In the data rows, the value 128 means zero.
Here are some points:
155 160 170 147 174 165 148 163 160 155 154 157
156 158 160 147 160 152 155 165 161 155 161 164
167 157 154 161 158 158 162 159 158 171 167 163
171 163 154 159 153 156 150 161 160 165 159 161
157 151 170 165 162 163 161 163 157 163 163 158
158 158 161 163 155 153 150 158 162 163 155 161
164 162 165 156 170 167 151 158 157 158 157 155
159 163 157 162 159 159 163 156 157 162 160 158
161 159 165 167 160 154 162 157 156 151 162 155
156 154 165 166 160 165 164 154 162 158 154 161
158 165 160 148 173 169 160 158 156 160 157 152
157 148 163 161 156 153 163 163 169 152 150 164
163 163 164 148 168 169 145 156 161 150 154 158
153 161 165 165 163 160 155 157 157 157 159 168
10 more points follow, each with its number after it:
159 159 157 147 168 172 160 159 150 152 152 160 0
150 157 163 172 158 161 166 166 162 167 153 158 1
168 167 155 155 157 152 140 153 167 164 166 159 2
158 156 171 155 163 165 163 150 155 156 161 165 3
163 162 163 163 154 161 158 152 156 160 166 156 4
165 161 153 157 159 155 164 158 162 161 160 163 5
167 170 159 158 157 151 157 162 163 166 160 157 6
147 150 152 157 152 170 158 165 164 157 159 167 7
162 158 163 157 157 162 152 164 165 157 161 148 8
162 155 165 155 161 163 169 154 151 157 163 161 9
Which two of these numbered points are nearest to each point below, looking only along the 3 directions in which the first points spread most? Their numbers follow each, nearest first.
166 157 163 147 168 169 152 155 155 150 158 151 > 0 8
154 156 160 161 171 161 163 155 165 147 153 162 > 3 7
156 164 158 153 173 169 161 164 160 155 159 161 > 0 3
160 165 156 168 156 161 165 158 160 159 161 160 > 4 5
165 171 143 171 162 163 163 154 147 160 158 160 > 4 5
156 148 165 156 157 156 167 165 165 161 135 171 > 7 1
154 158 170 166 157 163 158 157 156 157 160 156 > 3 9
165 160 154 163 156 152 162 157 156 157 161 161 > 5 4
155 165 166 163 157 155 160 153 161 158 168 147 > 9 4
172 169 157 157 158 151 157 165 162 170 163 158 > 6 2
159 162 165 162 158 158 163 156 167 156 157 163 > 7 8
147 162 166 151 157 157 167 161 169 156 153 162 > 7 8
159 161 168 163 163 160 165 157 161 160 157 163 > 9 3
165 148 166 159 158 147 160 143 150 150 158 158 > 7 1
156 151 158 157 163 163 166 166 160 158 151 165 > 7 3
